Each path below is one point turned by a fixed rotation once a step. After each direction that follows a path, write how fast that rotation turns it, in degrees each step (0 if it stays still).
Each turn is a multiple of 5 degrees from 10 to 175, or 0.
path 1
[  2.0  -1.5 -12.2  -7.6   2.0 -16.5  -3.1  21.1   0.9  16.7  24.0   7.0
  -9.2   5.3 -12.4 -15.6 -13.5   6.0 -23.1]
[ -3.5  -1.4 -24.5  -3.6   6.6 -15.8   4.5  -1.5   8.4   4.3  20.3   2.4
   9.1  17.3   2.5 -11.0  -2.1  26.8 -20.3]
[  4.2   9.8 -17.7 -10.3   9.1   5.8 -20.5   3.1   1.2   1.7  18.6   6.4
  15.1  12.6  -1.1 -23.2  18.3   9.6 -14.7]
[ 11.3   4.1 -12.4 -16.6  -2.2   5.1  -2.9  23.5   8.5  -6.6  17.8  23.7
  -5.3   5.8  -2.0 -24.4  -7.3   4.8 -14.0]
[  7.9   4.3 -26.1  -8.4   4.8  -4.3  12.9  13.4  19.2   7.3  -1.3  11.2
   7.8   1.6  -1.1 -21.2  -9.2  27.2  -6.4]
[ -1.9   6.0 -19.1  -4.1  13.0   3.9 -20.0  14.2  -9.3  15.7  -0.2   0.0
  12.5  -2.6  -5.6 -24.0  -3.3  24.1 -12.3]
[  0.5  -6.1  -5.9   1.4  -6.9  -0.4 -12.7  14.1 -15.4  -5.5  23.7  15.7
  -0.1  -0.2  -0.7 -26.6 -14.1  23.8  -9.1]
[ 19.2   1.6  -6.1   3.8   5.4 -15.8   5.7   2.3   6.4  -1.2  17.1  13.9
  18.9   7.1   4.6 -30.4  -6.5  20.9   0.1]
[ 18.0   8.1 -11.2  -0.9  22.0   1.5 -13.0  12.2  -3.8  -1.0  -3.9   3.1
  21.8  12.3   2.9 -27.4 -13.7   3.0 -13.4]
[  7.6  -1.0 -20.6   0.3 -11.7  17.4 -10.2  16.0  -2.6 -17.9   1.3   2.4
   6.1  10.3   0.6 -23.7 -22.7  14.8 -11.0]
[ 17.6   2.4 -13.0   9.1 -16.1   2.2  -1.0   8.9   9.8   3.7   6.2  -4.7
  17.1  -4.1 -12.3 -31.9  -8.9  17.9   7.5]
[ 15.9   1.1  -5.9   8.6   7.7 -13.9 -11.1  16.9  -7.2  17.8   6.6  -8.4
  10.7   3.1 -13.3 -26.6 -21.7   1.0 -11.8]
[  1.3  -7.3 -15.6  10.7  -3.2  -8.7  -6.0   2.3  -7.9  -8.1  17.1  -8.9
   9.6  20.5  -1.0 -13.3 -26.5  13.1 -19.9]
Speeds:
[ 3.7  0.4  4.1 -0.3  6.0 -3.1 -0.9 -6.7 -0.9 -9.4  7.4  4.7  5.2  9.4
  7.7  0.4  3.8 -5.3 -2.4]  65
[ -0.5  -0.2  -3.1   0.0  -5.7  -2.0  -0.1  -2.4   6.5   2.9   6.6 -10.8
  -3.3   6.4  -6.7   5.7   2.0  -9.2  -5.3]  20
path 2
[-16.3   0.2   0.6   7.4   7.0   5.2  -7.1  -4.6  -7.3 -35.7  -7.1 -11.0
  -2.1  -2.6  -0.6  -7.7  15.4 -21.9   3.7]
[ -5.7 -10.8  10.6  -7.8  10.3  18.0   5.2 -10.3   2.9 -21.0   3.1  -0.1
 -10.6  -2.9   1.5   0.5  19.9 -27.0   9.0]
[-11.5   7.3  21.9  -8.0 -11.0  27.0   3.2 -13.2  -1.5 -16.1  -0.2   1.1
  -1.3  12.1   7.5  -8.7   6.2 -18.8   2.2]
[-19.1  16.5  15.4   7.7  -1.1   7.8  -9.1 -11.8  -8.5 -27.0  -6.6 -12.3
   4.5   3.8  -1.9  -2.1   9.5 -19.0  -9.6]
[-17.5  -0.9   2.7   0.2  11.1  10.4  -3.1  -9.5   1.8 -30.7  -3.0  -7.1
 -11.2  -6.2  -9.2   5.2  23.7 -15.1   6.7]
[ -8.6  -5.8   4.4  -7.9  -1.9  27.2   5.8  -8.2  -0.9 -23.6   0.3   0.9
  -6.5   4.6   6.5 -13.1  13.2 -19.7  16.4]
[ -8.3   5.4  25.7  -1.0  -2.9  13.0  -2.8 -14.6  -7.2 -15.9  -3.1  -5.1
   5.0   6.5   8.5  -8.1   6.8 -31.4  -5.6]
[-21.4  11.7  19.6   1.5   1.3   9.8  -5.5 -12.4   1.9 -23.8  -5.2  -2.1
  -8.8   1.2  -6.1  11.8  18.2 -13.6  -8.9]
[-17.1   6.7  -3.9  -0.8   0.7  23.7   0.3  -2.4  -0.4 -35.2  -1.9  -6.9
  -5.7   3.6  -5.4  -5.7  14.9 -10.1  10.2]
[ -4.8  -4.8   6.9  -1.6   6.0  15.9   0.5 -12.3  -6.8 -21.8   1.4 -10.2
   4.7  -2.7   5.1 -15.7  12.6 -30.6  10.1]
[-15.2   0.7  27.3  -5.9  -0.6  11.0  -2.4 -21.2   0.0 -11.2  -4.7   4.8
  -6.4   4.6   5.6   1.1  17.7 -23.4  -0.9]
[-21.0  14.0  12.4   2.0  -7.2  18.8  -3.8  -1.7  -0.5 -30.1  -8.6  -0.4
  -9.7  12.5  -0.4   2.2   8.2 -11.0  -4.1]
[ -9.1   5.7   0.7   3.8   8.5  18.2  -0.6  -2.8  -3.8 -33.7   2.4 -17.6
   3.5  -4.4  -5.4  -4.7  11.6 -21.2   1.1]
Speeds:
[  4.2  -1.2   2.0   5.1   7.5  -9.0  -2.7  -0.4  -3.7  -0.1   0.5  -8.3
   7.1  -5.5   0.3  -1.1  -1.8 -10.2  -6.8]  120
[  2.0  -1.2   7.1  -2.0   6.1   0.9  -4.7  -6.4   3.8  -6.4  -3.0   2.3
  -4.7  -2.9  -7.6  -6.3 -11.9   2.5   2.3]  0
[ 3.4 -4.0 -9.3  1.6  7.2  2.8  3.5 11.5  4.7 -9.8  1.6 -1.6 -6.7 -2.7
 -2.0  3.4 -0.2 -1.3 -0.4]  95
[ 3.5 -9.5  5.0 -2.9 -0.3 -2.2  2.0  2.7  1.0  2.8 -4.2  9.0 -5.8  3.6
 10.6 -1.6 -2.5 -9.3 -0.9]  85
path 3
[ -1.5   7.6 -11.1  10.9  10.0   2.2  -5.2  32.3  -0.8 -21.0   2.3  13.4
   4.8   3.6  -6.0  23.7 -13.7  -6.2 -14.4]
[ 8.6  5.4 -8.6 -1.0 13.0 -7.0  4.6 16.2 -9.8 -2.0  4.7 23.5  0.4 30.1
 13.5  7.3 26.7  5.0 -8.2]
[ 18.6  11.4   8.5  20.1  10.9  -0.5  11.1  16.2 -17.3   9.7  -0.1   9.8
  10.1  16.4   9.0  14.8 -25.5   3.7  -3.0]
[  5.9   4.9 -14.5  -2.2 -14.8  17.9  -5.1  24.8 -30.8  -9.2  15.7  13.2
   5.4  13.4   4.3  -1.5   2.3   0.0  -7.8]
[  2.8   8.5  -2.9  11.1  19.7  -1.0   5.5  29.7   7.6 -14.5  16.7   7.9
   3.9  11.0 -10.1  14.7  -5.6  -7.4 -23.7]
[  6.2   5.6  -7.6   2.3   5.4  -6.1   0.0  22.6 -12.9  -0.6  -8.5  24.3
   4.4  16.1  23.8  18.2  18.7  10.4  -2.7]
[ 17.0   9.4  -4.6  19.4  13.8   3.1   8.5   6.4 -23.0   8.0   8.6  11.1
   4.3  31.5  -0.3   1.2 -21.3  -2.4  -5.7]
[  4.0   4.9   4.2  -5.5 -14.9  15.0   2.5  35.2 -20.2 -10.1  18.1  11.8
  13.5   5.0  10.7   3.9  -2.8   0.9 -10.4]
[  3.3  11.0 -23.7  12.1  17.0  -2.8  -2.3  24.5  -3.5 -15.1   6.2   8.5
  -3.3  14.1 -12.7  20.5  -0.9  -6.4 -15.8]
[  9.1  -0.8   7.0   6.5  13.7  -3.6  10.6  18.7  -8.3   1.4   0.7  23.5
   7.3  22.4  26.3   5.8  17.4   4.8 -11.2]
[ 10.5  14.8  -8.4  10.5   3.6   2.3  -1.6  15.0 -26.2  11.6   1.7  13.6
   4.8  18.0   1.7  11.9 -29.2   6.1  -1.0]
[  7.0   2.1  -2.4  -0.6  -9.1  17.9   5.6  24.0 -19.0 -21.3  22.0  13.3
  13.3  18.9   1.3  -3.4   7.0  -7.6  -9.5]
[  3.6  16.3  -7.5   8.8  15.6  -7.5   2.3  34.8   2.1  -2.9   9.7   6.0
  -2.1   3.2  -4.4  25.8  -1.4   2.4 -20.5]
Speeds:
[ 6.1  0.4 -0.4 10.3  4.7 -3.2  6.4 -3.4 -3.9  7.8 -5.9 -4.1 -3.8 -1.9
  7.5  3.0  8.2  2.1  0.4]  95
[  2.1   1.6  -0.2   9.5   7.7  -2.1   1.0  -2.4   4.3  -1.4  -1.9  -3.8
  -0.2   0.2  -8.3   5.1 -13.7  -4.5  -0.8]  175
path 4
[ -9.3  -3.4  -6.7  -1.9   0.3   9.0  11.7  19.0  -1.9  -4.0   0.0  22.0
  17.7  -5.3  16.0   9.5  13.6   4.8 -18.3]
[ -3.4   2.1 -12.8  -4.3 -21.2  -0.3 -11.7   4.3 -15.7   7.4  16.7   7.6
  18.3  -9.6   3.8 -12.8  -4.3  -3.4 -16.5]
[  2.6  -2.8  -7.7  -5.3  -4.2 -14.3 -23.0   2.9  22.1  -3.6   2.3   1.4
   6.8 -10.2  18.7 -20.8   3.8   9.1   0.1]
[-2.2 -3.5  5.6  0.1 -1.0 10.1  3.6  8.5 16.2  4.9  0.8 12.7 24.0  0.8
 30.1  7.9 12.9  9.4  9.5]
[-22.6  -7.5 -14.8  -1.6 -20.5   6.8  -8.6   4.4 -15.7   3.8   1.3   9.7
  24.2  -7.1   3.5   5.6   8.0  -5.5   6.8]
[ -4.7 -15.7 -25.0  -8.8  -1.1  -5.4 -10.9   9.9   7.0  -9.7  -6.3   3.9
  10.4 -21.1   2.6 -18.0  -2.1   3.1 -14.3]
[ 13.2  -8.3  -2.8  -2.1   5.8  12.3   0.2   8.1  11.1  10.9  14.1   0.7
  22.6  -2.4  16.2 -10.1  10.5  18.2 -15.1]
[-13.2  -0.8   1.6   0.7 -17.8  -0.4 -24.1  -0.2  -3.7   5.6  20.1   6.4
  13.2   1.7  11.2   2.8  25.1   8.4   3.2]
[-17.2  -6.1  -7.1  -7.9  -8.7  -9.8 -10.5  17.5   6.6  -9.6  -7.8  22.5
   0.6 -13.8  19.7  -0.8   7.1  -9.6  -6.5]
[  1.2   5.4 -12.9  -0.2  -2.0   7.5  10.2  17.1   4.1  10.5  -0.5   9.0
  28.3  -8.4  17.4 -15.3  -7.7  -4.7  -9.7]
[ -3.5   2.8 -15.9   1.6 -16.4  -3.0 -16.8  -8.6   2.7   0.3  13.1  -7.0
  27.8  -2.3   5.6 -10.4   3.8  19.9   4.9]
[ -2.5 -24.8   1.2 -12.1  -6.3  -2.7 -17.6  -2.2  10.2 -12.1  -3.7  12.2
   7.0 -13.1  20.5   5.2  11.4  15.7   2.0]
[ -5.6 -18.1  -2.0  -2.5  -0.6  17.0   1.2  18.0  -2.6  13.5   3.4  14.0
  17.8  -8.3  14.6  -3.3  13.3 -14.5  -1.9]
Speeds:
[11.8 -4.8  7.3 -1.4 -0.9 -1.4 -7.1 -8.9  3.3  0.2  8.2 -2.5 -1.5  0.4
  3.7 -3.7  0.0  6.8  1.1]  85
[ -1.3  -3.4   4.8  -0.9  -8.2  -1.0   2.8  -5.2 -10.8  -8.0  -0.9   8.6
  -1.2  -2.3   1.0   9.1   2.9   3.6  -1.7]  100
path 5
[ 26.5   8.0   4.5  -2.3  14.7   4.8   1.5  -1.7  10.8  13.2  -3.6  -2.3
  -1.3  -2.1  31.2  13.9 -17.9  12.2  -4.2]
[ 14.1  15.1 -15.6   3.4  30.1   1.4   9.4   6.6  16.2   6.0   1.4 -24.8
  -6.9  -3.2   4.6   8.0   8.5  14.2   1.6]
[ 11.9  17.7   1.5  -1.5  15.8 -35.2  12.6  12.6   8.9  10.3  -5.7   1.4
   3.9  -3.1  10.7  -1.5  -2.2  20.3   7.8]
[ 35.4  -3.0  -8.8   7.3  21.0 -10.8   1.0   5.9   0.8  11.1 -19.6 -11.3
   9.5   6.0  14.1   1.0  -7.3  -8.2   4.0]
[  5.9  15.3 -15.8  -5.1  19.7  -5.0  10.2  13.3  -7.5  26.1  -4.5 -19.8
  11.8  -1.7  -0.8  -8.5  18.1  -0.9   1.0]
[  5.2  -3.7   9.4  -1.8   3.6 -17.2  16.2  11.1  -2.7  19.0  -4.4  -1.1
  27.7   0.6  28.7  -3.2   7.9   8.4   5.3]
[ 14.9  -6.6   0.7   0.6   5.0  11.8  20.1   4.0  -0.9  22.1 -14.8 -26.5
   1.4  -3.9  23.8   5.3  -8.2  -9.7   4.5]
[  1.3  21.5   2.9 -10.4   9.5  13.2  15.9   2.7  -2.3  29.2   4.2 -14.0
   1.3  -8.4  13.8   3.5   6.7  22.0  -7.7]
[ 12.1   0.8   9.1   6.7  12.8  -5.7  14.9   4.5  13.4  -3.1   8.7 -11.8
  10.2  -5.8  33.4   9.7  -5.7  20.8   2.5]
[ 18.4  12.6  -7.4   0.5  17.3  -2.9  14.2   5.1  13.3   9.9 -14.9 -20.0
 -17.1 -16.4   8.9  10.4 -11.6   4.2   9.7]
[ 21.0  20.9  -4.0  -1.3  21.5 -13.8  -4.0  -2.4   3.4  19.5  -3.1  -2.6
   3.3   1.3   6.1  -0.7   5.2  29.9  -6.1]
[ 18.4   3.8 -12.1   6.6  21.7 -23.2   4.5  13.4   7.2  -1.5   2.2 -18.6
  18.7   4.4  20.0  -2.2  -1.9  -1.1   7.0]
[ 11.1   8.3 -15.0 -12.1  13.6 -12.9  11.4  12.5   2.6  27.4 -26.4  -2.9
   2.1  -8.1  10.1  -1.1   6.0  -7.7  13.2]
Speeds:
[-1.5  2.0  8.0 -1.0  0.1  9.3  8.4  0.9  6.0 -1.6  6.1  1.7 -8.5  2.6
  2.9  8.9 -2.8  3.9 -3.3]  45
[-3.7  0.6 -4.5 -3.1 -2.5  0.3 -8.2 -9.5  4.9 -2.4  2.5 -6.4 -3.3 -7.5
  5.6 -0.4 -5.9  9.0  3.1]  40
path 6
[ -3.2  -3.7  -1.1  24.5  28.0  14.0   7.8   5.0  -9.9  -7.7  -0.4   2.3
  -7.5 -21.7   6.9  10.6 -15.2   0.9  12.7]
[ -2.8  -4.4  -8.7  12.0  21.4   8.3  19.8   2.6   3.3 -13.2  -3.3 -12.7
 -11.8  -2.5  33.9   7.4   3.5  -4.1   9.3]
[  5.6   4.8  -5.0  20.1  21.0  18.1   7.9  -1.3 -23.7 -11.8  -6.3   0.6
  -0.6  -6.1  18.6  10.3 -15.5   8.1   7.3]
[ -7.0  -3.9  -6.9  21.3  28.0   9.5  11.8   1.7   1.6 -11.1   0.0  -7.9
 -16.4 -22.0  15.6   2.9  -1.2 -10.0  12.1]
[ 5.0 -4.4 -4.1 12.0 18.4 14.3 19.5  4.0 -9.0 -8.6 -5.5 -7.1 -3.0  5.1
 32.2 18.5 -9.2  7.5 13.0]
[ -2.4   4.9  -9.6  21.8  27.2  15.9   5.6  -3.5 -19.1 -18.4  -2.2   0.4
  -5.8 -18.1  17.1  -3.4  -5.3  -3.3   2.9]
[  1.2  -5.4  -1.8  18.5  23.0  10.6  15.9   2.9   3.1  -3.1  -6.7 -12.6
 -17.1  -9.3  17.5  18.6  -8.5  -0.6  21.4]
[ -2.8  -4.6  -8.8  12.3  22.5  11.7  16.7   5.0 -16.9 -16.6   2.5   2.4
   5.5  -3.4  31.9   5.2  -7.3   3.7   1.3]
[  4.8   7.2  -7.5  23.8  22.1  17.0   5.5  -6.5 -11.4  -9.8 -10.3 -11.2
 -19.2 -14.6  12.7   3.6  -5.2  -2.1  13.4]
[ -6.5 -12.5  -0.5  17.1  26.4   7.2  20.4  11.4  -1.5  -7.4   1.5  -0.3
  -1.9 -10.1  21.8  17.0 -10.9  -1.2  12.4]
[  4.1   5.8 -12.9  14.3  20.1  14.1  12.7  -5.0 -14.5 -17.7  -6.1 -10.1
  -8.9  -1.2  32.2  -1.4   2.0   1.4   4.8]
[  0.5  -1.1  -0.8  24.7  26.6  16.2   8.8   1.5 -12.3  -5.5  -5.0  -0.3
  -9.5 -20.0   7.0  15.2 -16.4   1.6  16.6]
[ -7.2  -7.4  -8.7  12.1  24.2   7.4  20.2   5.0   1.6 -14.3  -0.7  -7.9
  -9.4  -7.1  32.5   5.1   2.3  -5.8   9.4]
Speeds:
[-0.1  4.0 -4.6 -1.4 -1.1 -0.8 -1.3 -4.4  5.7 -3.0 -2.6 -9.1 -9.3  0.1
  4.3 -8.3 10.6 -5.7 -0.5]  160
[-5.1 -8.9  3.1 -2.2  1.3 -5.3  6.7  6.4 13.0  3.6  2.6 -2.0 -1.7  0.2
  1.9  6.3  1.4 -3.5  4.8]  130
